Small tables with named rows and columns. After each table, cells are looked up by row and column.

Table Minu
cols = Tenira, Lata, Vekivi, Nunopob
Zit: [183, 246, 234, 145]
Zuzen: [40, 143, 199, 173]
Somifo: [247, 173, 175, 182]
Seda: [202, 109, 107, 212]
Vipil: [176, 141, 71, 47]
Dazuko: [239, 145, 149, 239]

Vipil, Vekivi => 71
Dazuko, Lata => 145
Somifo, Tenira => 247
Somifo, Lata => 173
Somifo, Nunopob => 182
Zuzen, Lata => 143
Seda, Tenira => 202
Zit, Nunopob => 145
Zuzen, Vekivi => 199
Dazuko, Tenira => 239
Zuzen, Tenira => 40
Seda, Nunopob => 212
Zit, Lata => 246

Rebe.csv
,Kimetan,Pas,Peselek,Kebelif,Livi,Lerizop,Fovip,Bozike
Goz,198,48,130,134,23,71,62,176
Lam,76,103,65,59,140,105,130,129
Pur,153,70,94,63,138,128,101,35
Lenimut,127,28,167,76,136,25,59,8
Sud,130,33,74,132,120,126,23,106

Bozike of Pur is 35
Peselek of Sud is 74
Pas of Pur is 70
Livi of Lam is 140
Bozike of Sud is 106
Livi of Sud is 120

Table Feb
|  | Lini | Gil | Lik | Nas | Zamif | Sezafi | Keseliv | Lefo | Voz |
|---|---|---|---|---|---|---|---|---|---|
| Lin | 63.323 | 35.973 | 13.379 | -3.577 | -38.930 | -14.068 | 14.596 | -9.461 | 4.943 |
| Nolesob | -16.256 | 78.731 | 30.231 | -7.434 | 85.549 | -8.300 | -3.762 | -31.780 | 22.952 |
| Vuf | -0.178 | -22.562 | 8.227 | -17.329 | -3.485 | 6.415 | 56.650 | 43.141 | -10.116 |
| Suz | 50.888 | -19.648 | 11.901 | 46.803 | 7.697 | 56.488 | -16.556 | -3.814 | -28.485 |
| Buripi | -34.493 | 54.963 | 62.358 | 16.877 | 58.931 | -49.488 | -21.047 | 19.365 | 15.954 |
| Sok | 56.065 | -14.235 | 50.997 | -7.334 | 29.548 | 13.813 | -9.461 | 80.074 | 57.313 |
| Kep | 31.419 | 12.375 | -19.897 | 21.480 | 29.969 | -2.232 | -2.304 | 29.801 | 40.192 |
| Mur | 35.896 | 10.782 | 54.138 | -51.513 | -22.520 | 45.319 | 16.170 | 62.270 | 35.616 |
| Zekisev | -27.119 | -51.962 | 24.612 | 9.824 | 30.060 | -0.852 | 48.952 | 42.719 | 3.707 |
| Zak | -33.360 | 1.030 | 5.728 | 14.648 | 54.672 | 9.633 | 22.303 | -39.389 | -6.902 |
| Satofuz | 49.856 | -15.438 | 12.747 | 14.066 | 59.318 | 39.093 | 5.343 | -11.554 | 0.458 |
| Pozil | 16.460 | -82.957 | -35.311 | 29.919 | 37.143 | -36.516 | 93.893 | 50.607 | -5.831 |
| Ded | -23.231 | -1.106 | 74.905 | 0.094 | -10.156 | -3.074 | -15.887 | 57.217 | 1.159 |
| Riva | -43.713 | -21.250 | 59.905 | -51.740 | 14.110 | 26.438 | -45.643 | 29.760 | 12.472 |

What is the Lini of Mur in Feb? 35.896
What is the Voz of Nolesob in Feb? 22.952
What is the Voz of Vuf in Feb? -10.116
What is the Nas of Sok in Feb? -7.334
What is the Lini of Buripi in Feb? -34.493
What is the Keseliv of Sok in Feb? -9.461
What is the Gil of Kep in Feb? 12.375
What is the Nas of Mur in Feb? -51.513
What is the Lik of Zak in Feb? 5.728
What is the Keseliv of Nolesob in Feb? -3.762
What is the Gil of Buripi in Feb? 54.963
What is the Lini of Riva in Feb? -43.713
What is the Sezafi of Zak in Feb? 9.633
What is the Nas of Ded in Feb? 0.094
What is the Lini of Satofuz in Feb? 49.856
What is the Sezafi of Mur in Feb? 45.319
What is the Zamif of Zak in Feb? 54.672
What is the Nas of Riva in Feb? -51.740
What is the Gil of Satofuz in Feb? -15.438

